Where one turn sends some rows of the set: a few examples, then the rows asked:
Z_440: [-0.36,+2.61,+0.80,+1.60,+0.58,+0.01,-0.33,-0.68,-0.71,-1.35,-1.28,-0.08,+2.44,-0.22,+0.84,-1.30,-1.29,-1.64,-1.14,+1.64,+0.52,-1.79,-0.57,+0.03,+0.02,+0.33,+0.56,+0.44,-1.41,+0.87,+1.27,-2.18,+1.00,-0.32,+0.20,-1.44,-1.38,-2.69]
Z_354: [+1.03,+2.94,-2.09,-1.29,-0.87,-2.15,-0.55,-0.28,+1.77,+0.09,+0.56,-0.02,-0.41,+2.39,+0.33,-2.10,-2.48,-1.00,+0.52,+0.51,-0.07,-1.56,+0.71,-0.64,-1.13,-1.28,-0.71,+1.30,-1.30,-0.55,-1.01,+0.00,+4.78,+2.01,-2.03,-2.13,-0.17,-2.17]
Z_620: [+1.40,+1.44,+0.11,+0.54,+2.07,-0.12,+2.49,-0.02,+0.12,-3.80,+0.61,+2.87,+1.37,+1.51,+1.23,-0.64,-1.46,-0.73,+1.62,+0.57,-0.99,-1.03,+0.95,-1.03,-3.26,-0.38,+0.25,+0.83,-1.21,-0.67,-0.97,-0.19,+3.04,-0.01,+0.35,-2.05,-1.23,-2.24]
Z_303: [+0.99,+2.82,-1.30,-0.12,-0.87,+0.77,+1.44,-2.52,+1.23,-0.51,+1.04,-0.65,-1.19,+2.47,+1.69,-3.52,-0.85,-1.04,+0.40,+2.52,+0.95,-2.96,+0.37,+1.04,-1.80,-1.07,+0.10,+0.99,-0.82,+0.47,-0.68,-1.22,+1.20,+1.91,+0.93,-1.19,-1.92,-2.00]
Z_144: [+0.32,+0.85,-0.17,+1.41,-0.63,-0.36,+2.15,+0.90,+1.31,-1.11,+0.80,-0.69,-0.39,-0.22,+0.61,+0.17,-2.41,-1.54,+0.79,+2.19,+1.56,-0.88,+2.57,-1.20,-0.80,-2.69,+0.14,+0.90,-2.62,+2.69,+0.63,-2.37,+2.61,+2.37,-0.45,-2.35,+0.15,-0.33]
Z_826: [+0.39,+0.18,-0.34,+1.74,+0.24,-1.43,+1.66,+1.76,-0.21,-0.70,-1.31,+2.55,+0.40,+2.84,+0.72,+0.29,-1.10,-1.11,-1.67,+0.93,-0.06,-1.92,-0.06,+0.03,+0.13,-2.11,-1.47,+0.95,-1.36,-1.66,+0.38,+0.57,+1.40,+0.34,-0.73,-1.12,-3.22,-2.28]
Z_972: [-0.38,+2.55,+0.35,+0.65,-1.03,+0.17,-0.78,+2.03,+0.29,-1.37,+1.37,+1.60,-0.61,+2.13,+2.14,-1.13,-2.65,-0.72,+0.12,+0.96,+0.67,-1.08,+2.61,+0.58,-0.67,-1.49,-0.12,-0.78,-0.88,+1.51,-0.60,-0.81,+2.28,+1.58,+0.43,+2.37,+0.07,-0.72]
Z_503: [-0.87,+2.60,+0.30,+1.00,-0.88,-1.07,+2.09,-2.65,+1.61,-0.51,-0.57,+1.63,-1.82,+2.33,+1.11,-3.14,-1.17,-1.15,+1.14,+0.41,+0.22,-2.95,+1.51,+1.17,-2.72,-0.37,-0.26,+1.32,-0.15,+0.52,+0.02,-0.23,+3.04,+1.47,-0.15,-1.58,-1.10,-1.96]
Z_834: [+0.64,+3.67,+0.98,+1.81,-0.80,+1.12,+2.35,-0.27,+0.26,-0.24,+0.76,+0.02,-0.49,-0.48,+2.15,-1.60,-1.28,-2.00,-0.19,+0.28,-1.25,-0.75,+0.69,-1.14,+0.59,-1.54,-1.25,-0.27,-3.33,+0.23,+0.19,-0.14,+2.05,-1.48,-1.29,-0.49,-0.02,-1.60]
Z_405: [+0.15,+3.00,+0.87,-0.59,+0.43,+0.17,-0.42,+0.29,+1.26,-1.28,+2.81,-0.13,-0.75,+2.90,+1.13,-0.23,-1.67,-1.09,-0.34,+0.74,-1.58,-0.25,+1.70,-0.01,-0.71,-3.28,+0.16,-1.64,-2.49,+1.28,-0.49,-1.82,+1.80,+0.50,-0.48,+1.43,+0.15,-2.60]
Z_848: [-0.86,+1.61,-1.13,+0.78,+0.12,+0.28,+0.00,+0.19,+0.15,-1.77,-0.56,+1.90,-1.63,+2.44,+1.95,-2.82,-0.74,-0.92,+1.07,+0.47,+0.85,-0.80,+0.45,-0.92,-0.17,-1.16,+0.93,+2.93,-1.21,+1.92,-0.69,-0.59,+2.49,-1.95,-1.55,+0.16,+1.01,-1.85]
Z_650: [-1.85,+0.76,+0.73,-0.27,-0.17,+1.27,-0.20,+0.64,+0.28,-1.70,+0.80,+0.81,-1.88,+1.70,+1.10,-2.16,-1.76,-1.51,+0.55,+1.10,+1.16,-0.95,+3.70,-1.85,-0.80,+0.63,-0.14,-0.96,-0.99,+1.72,+1.15,-1.20,+1.22,+0.83,+0.13,+0.82,-0.10,-2.03]
Z_710: [+0.17,-0.72,+0.22,+1.01,+2.20,-1.39,+0.09,+0.47,+1.64,-1.29,+0.46,+1.73,-0.74,+1.35,-1.58,+0.90,-0.54,-2.03,-0.08,+1.51,-1.25,-0.80,+0.59,-1.08,-0.70,-2.98,-0.57,+0.67,-0.74,-1.69,+1.25,-0.57,+1.49,+0.76,-1.67,-2.20,-2.95,-2.62]
Z_668: [-0.34,+0.20,-0.98,+2.20,-0.35,+1.35,+0.69,+0.01,-0.28,-1.20,+1.63,+1.46,-1.08,+1.76,+1.76,-1.89,+0.17,-2.02,+0.46,+0.49,-1.43,-2.77,+3.13,-1.55,-3.11,-1.06,-1.87,+0.07,-0.70,-0.37,+1.17,+0.41,+4.30,+0.24,+0.21,-1.28,-0.51,-2.35]
Z_270: [+1.39,-0.40,-0.25,+1.19,-0.02,-0.08,+0.77,+1.65,+1.37,-1.41,+0.64,+1.35,-0.17,+1.65,-0.33,-0.51,-0.75,-0.64,-1.58,+3.39,+0.30,-0.68,-0.66,-1.01,+0.99,-1.75,-0.46,+0.55,-1.29,-0.98,+0.75,+0.00,-0.11,+1.45,+0.45,-0.93,-3.12,-1.94]
Z_465: [+0.04,+2.57,+0.50,+0.82,-0.40,-0.39,-0.26,+0.18,+1.36,+0.35,+1.46,-2.83,-0.41,+0.32,-0.12,-1.66,-2.14,-0.47,+0.79,+1.22,-0.58,-2.57,+1.66,-2.48,-0.94,-2.43,+1.91,+0.55,-0.77,+0.21,-0.93,-1.00,+2.48,+2.40,+0.12,-1.54,-1.10,-3.78]
Z_987: [+0.54,+2.55,-1.23,+1.03,+0.27,-0.70,+0.68,-1.31,+1.45,-0.98,+1.10,-1.76,-1.69,+1.57,+1.30,-1.66,-0.77,-0.98,+2.77,+2.24,-1.73,-1.70,+1.03,-2.64,-1.45,-1.02,+1.73,+0.69,+0.34,-0.53,+0.87,-0.44,+2.69,+0.62,+0.32,-1.46,-0.59,-3.65]
Z_60: [+1.26,+1.94,-2.24,+0.87,+1.12,-0.13,+0.51,-1.19,+1.90,-1.52,+1.27,+0.66,-2.01,-0.57,+1.74,-0.57,-0.45,-1.40,+0.54,+1.34,-0.92,-0.66,+2.39,-2.76,-1.75,-1.84,-1.86,+0.14,-1.16,+0.41,-0.19,-0.99,+1.96,+0.67,-2.73,-1.86,+0.51,-0.56]
Z_608: [+1.15,+0.79,+0.08,+3.27,-0.71,-1.99,+2.54,+1.18,+0.37,-0.71,-0.21,+1.24,-0.81,+1.30,+1.08,-1.57,-0.22,-1.86,-0.90,-0.13,-0.72,-1.82,+0.63,-0.88,-1.47,-0.45,+0.11,-0.95,-1.56,+1.44,-0.17,-1.96,+3.59,+0.94,+0.40,-0.17,+1.15,-1.00]
Z_975: [+1.06,+0.25,-0.88,+1.09,+0.66,-0.95,-0.33,+0.46,+1.73,-1.10,+0.40,+2.89,+0.33,+1.83,+0.96,-0.13,-1.22,-1.11,-0.08,+2.47,-0.66,-0.53,-0.55,+1.23,-0.01,-3.14,-1.42,+1.53,-1.29,-1.96,+0.48,+0.21,+1.07,+0.03,-1.34,-0.84,-3.26,-1.80]
Z_66: [+0.68,+1.28,-1.46,-0.61,+1.76,-0.75,-0.65,-0.12,-1.17,-1.32,+0.70,+0.94,+0.96,+1.22,+2.57,-1.08,-1.44,-0.56,-1.71,+1.70,-2.21,-0.36,-0.68,-2.13,-3.14,-0.64,-0.34,+0.35,-0.47,-0.85,+0.62,-0.71,+1.20,+0.95,-0.42,-2.12,-0.11,-1.92]
Z_720: [-0.70,+1.97,-1.43,+0.49,+0.16,+1.10,+1.32,+0.56,+0.33,-2.35,+0.23,-0.27,-1.43,+4.83,+1.01,-1.18,-0.05,-0.68,-0.90,+1.12,-0.20,-1.39,+0.57,-2.56,-0.37,-1.50,+0.37,+1.65,-2.04,+2.60,+0.04,-1.30,+2.86,-0.66,-0.38,-1.52,+0.48,-3.21]
Z_673: [-0.47,-0.90,+0.24,+1.54,+1.31,-0.45,+0.79,+2.18,+0.96,-0.51,+0.01,+1.45,+0.65,+1.39,-1.25,-0.01,-2.09,-1.51,-1.31,+1.36,+0.70,-1.69,+1.62,-0.30,-0.26,-2.49,-0.97,+0.62,-1.27,-0.99,+0.36,-0.66,+1.22,+1.79,-0.30,-2.08,-4.16,-2.40]
Z_905: [+0.94,-0.76,+0.84,+0.63,+1.49,-1.07,+1.39,+1.25,+0.82,-0.83,-0.37,+1.47,-0.34,+1.46,+0.10,-0.24,-1.01,-1.17,+0.10,+1.37,-0.66,-0.55,-1.34,-1.77,+0.79,-2.37,+0.35,+0.22,-2.33,-1.88,+1.24,+0.15,+0.26,-0.22,-1.37,-0.84,-2.34,-2.48]
Z_545: [+1.04,+2.77,-0.06,-0.54,-0.42,-0.02,+2.10,-1.43,-0.22,-0.54,+0.23,-1.38,-1.46,+1.63,+3.09,-2.59,-1.68,-1.24,+2.34,+2.17,-0.14,-2.26,+0.55,-1.01,-1.26,-0.73,+1.50,-0.16,-1.58,-0.77,+1.28,-0.58,+1.02,+0.84,+0.86,+0.06,-1.30,-2.45]
Z_254: [-0.29,-0.14,+0.46,+0.06,-0.13,+0.76,+0.80,-0.09,-1.49,+0.22,+1.47,-0.01,+0.00,+0.50,+1.13,-2.31,-1.90,-3.98,+1.43,+0.84,+0.18,-1.49,+1.53,+0.81,-1.47,-2.80,+0.24,+0.79,-3.43,+0.08,+1.89,-1.70,+3.70,-0.38,-0.47,-0.91,-0.43,-1.74]
Z_275: [-0.55,+2.03,-1.08,+0.19,+1.78,+0.25,-0.05,-1.86,+0.46,-1.36,+1.71,+2.08,+1.12,+1.44,-0.15,-1.30,-0.87,+0.12,-2.66,+0.06,+0.58,-2.87,-0.25,-0.64,-0.85,-2.50,-0.68,+0.00,-0.25,-0.95,+0.28,+0.23,+1.36,+2.70,-1.11,-0.83,+0.44,-1.43]
Z_471: [-0.68,-0.67,+1.26,+1.41,+1.47,+0.38,+0.70,+0.80,+1.50,-0.69,-0.45,+2.31,-0.56,-0.05,+0.96,-0.44,-2.00,-1.70,+0.86,+2.02,+0.41,-1.03,+0.03,+0.05,-1.22,-2.68,-0.71,+1.86,-1.41,-1.61,+0.95,-0.18,+0.07,-0.11,-0.73,-1.59,-3.61,-1.36]
Z_217: [-0.61,+2.19,+1.07,-1.38,-0.06,+1.90,-1.11,-0.48,+0.73,-2.10,+2.66,+0.96,-2.19,+1.81,+1.20,-0.19,-0.50,-2.75,+0.30,+1.66,-0.85,-1.46,+0.19,-0.13,-2.28,-2.83,+0.19,+1.23,-1.75,+1.57,-1.05,-2.36,+2.44,+0.59,-0.22,-0.60,+0.10,-1.49]
Z_262: [+0.24,+1.45,-1.21,+2.09,-2.21,+2.26,+0.72,-0.64,+0.58,-0.82,+2.42,-0.15,+0.69,+1.53,+1.54,-1.87,-0.71,+0.20,-0.46,+2.22,+0.20,-2.12,+2.88,-0.77,+0.64,-3.47,-1.16,+1.38,-2.36,+1.73,+0.34,+0.49,+2.24,+1.09,-0.52,-1.16,-0.91,-2.63]
Z_468: [+0.54,+2.60,-0.33,-1.37,+1.26,+0.23,+1.46,-0.15,-1.26,-2.28,+0.20,+0.56,+2.55,+1.20,-0.64,-1.87,-2.28,-1.42,+0.75,+1.71,+1.63,-0.45,+0.74,+0.74,-0.37,-1.81,-0.07,+0.21,-1.48,+0.10,+1.68,+0.61,+1.69,+0.54,-1.59,-1.26,-1.25,-0.38]
Z_879: [-0.06,+3.44,+0.07,-0.03,-1.17,-2.36,+0.47,+0.34,-0.21,+0.84,-0.58,-1.11,-0.91,+0.82,+0.07,-1.78,-2.34,-1.20,-0.71,-0.40,-0.33,-2.44,+1.65,-2.20,-0.21,-0.56,+0.55,+0.26,-0.80,-0.76,-0.57,+0.14,+3.42,+1.85,-1.19,-0.97,-0.05,-3.19]
Z_527: [-0.34,-0.12,+0.59,+1.88,+0.40,+0.00,+1.44,+0.82,+0.75,-1.76,-0.54,+2.13,-1.55,+1.06,-0.14,+0.53,+0.04,-1.64,-1.16,+2.74,-0.15,-1.87,+0.01,-1.13,-1.29,-1.61,-1.12,+1.55,+0.27,-1.21,+1.16,+0.31,+0.27,+1.00,+0.40,-2.02,-3.10,-1.45]
Z_16: [-0.52,+0.55,+0.17,+1.68,+0.03,-0.50,+0.01,-2.38,+0.95,-2.32,+1.64,+1.73,+2.23,+1.02,+1.07,+0.88,-0.53,+0.49,+1.31,+1.63,+0.93,-2.58,+1.53,-0.26,-0.71,-1.90,+0.13,+0.52,+0.06,+0.93,-0.95,-1.18,+0.30,+1.88,+0.20,-1.42,-0.84,-3.06]
Z_593: [-0.96,+3.23,-1.49,+0.41,+0.91,+0.95,+0.26,+1.18,+0.16,-1.95,+0.88,+0.07,-1.43,+3.10,+0.99,+0.87,-1.27,-2.10,-0.82,+0.74,+0.38,-2.28,+1.31,-0.59,-2.25,-3.21,-0.34,+2.27,-1.08,+1.55,-1.11,-2.10,+4.05,+0.54,-0.01,-1.64,+0.10,-1.56]
Z_825: [-0.06,+2.13,+1.20,-0.86,-1.00,-1.18,+0.84,-0.67,+2.23,+0.16,+0.02,+0.84,-0.39,+1.90,+1.43,-2.45,-3.56,-0.63,+2.18,+0.06,+0.69,-2.27,+1.41,+0.96,-2.60,-2.10,-0.01,+0.99,-2.48,+0.31,-0.33,-0.24,+3.97,+2.38,-1.25,-1.49,-1.03,-1.47]
Z_551: [-1.91,+1.81,-1.15,+0.67,+2.23,-0.42,+0.12,+0.18,+0.64,-0.86,-0.35,+0.40,-1.59,+1.52,+0.95,-1.86,-2.32,-1.44,+0.86,-0.66,+1.19,-0.49,+3.87,-1.30,-0.58,-1.24,+0.20,+0.69,-1.11,+0.97,+0.31,-1.39,+1.99,-1.59,-1.70,+0.44,+0.40,-2.55]
Z_75: [-0.77,-0.19,+0.55,-0.85,-0.21,-1.72,-0.18,+0.37,+0.71,-1.55,+1.76,-0.40,+2.10,+1.07,+0.29,+0.04,-1.90,+0.71,+0.96,+2.68,+0.96,+0.42,+1.84,-0.65,-2.24,-2.61,+0.33,+1.20,-1.13,-0.01,+1.66,+0.80,+1.54,+0.40,+0.03,-1.94,+0.45,-2.28]
Z_952: [+1.66,-0.78,-2.75,+1.02,-0.15,-1.40,-0.79,-1.44,+0.07,-0.18,+1.72,+1.01,-0.38,+1.76,+1.06,-2.84,+0.25,-1.41,-0.54,+1.28,+0.00,-1.62,+1.03,+0.34,-0.59,-3.40,+0.33,+0.72,-1.78,+1.03,-0.04,-2.00,+2.53,+1.31,-1.80,+0.06,+0.89,-1.64]
Z_641: [-0.88,+1.55,+1.93,+1.94,+1.06,-0.55,+1.12,+0.31,+2.15,-2.06,+0.18,+1.19,+1.28,+0.32,-0.75,-1.33,-1.20,-0.09,-1.58,-0.06,+0.55,-1.93,+0.43,-0.66,-1.89,-0.69,+0.62,+1.30,-2.02,-1.01,+0.85,-0.06,+3.69,-0.69,+1.20,-1.55,+0.52,-3.28]

Z_503 goes to Z_303
Z_826 goes to Z_975
Now these:
Z_593 goes to Z_972
Z_468 goes to Z_620
Z_144 goes to Z_608

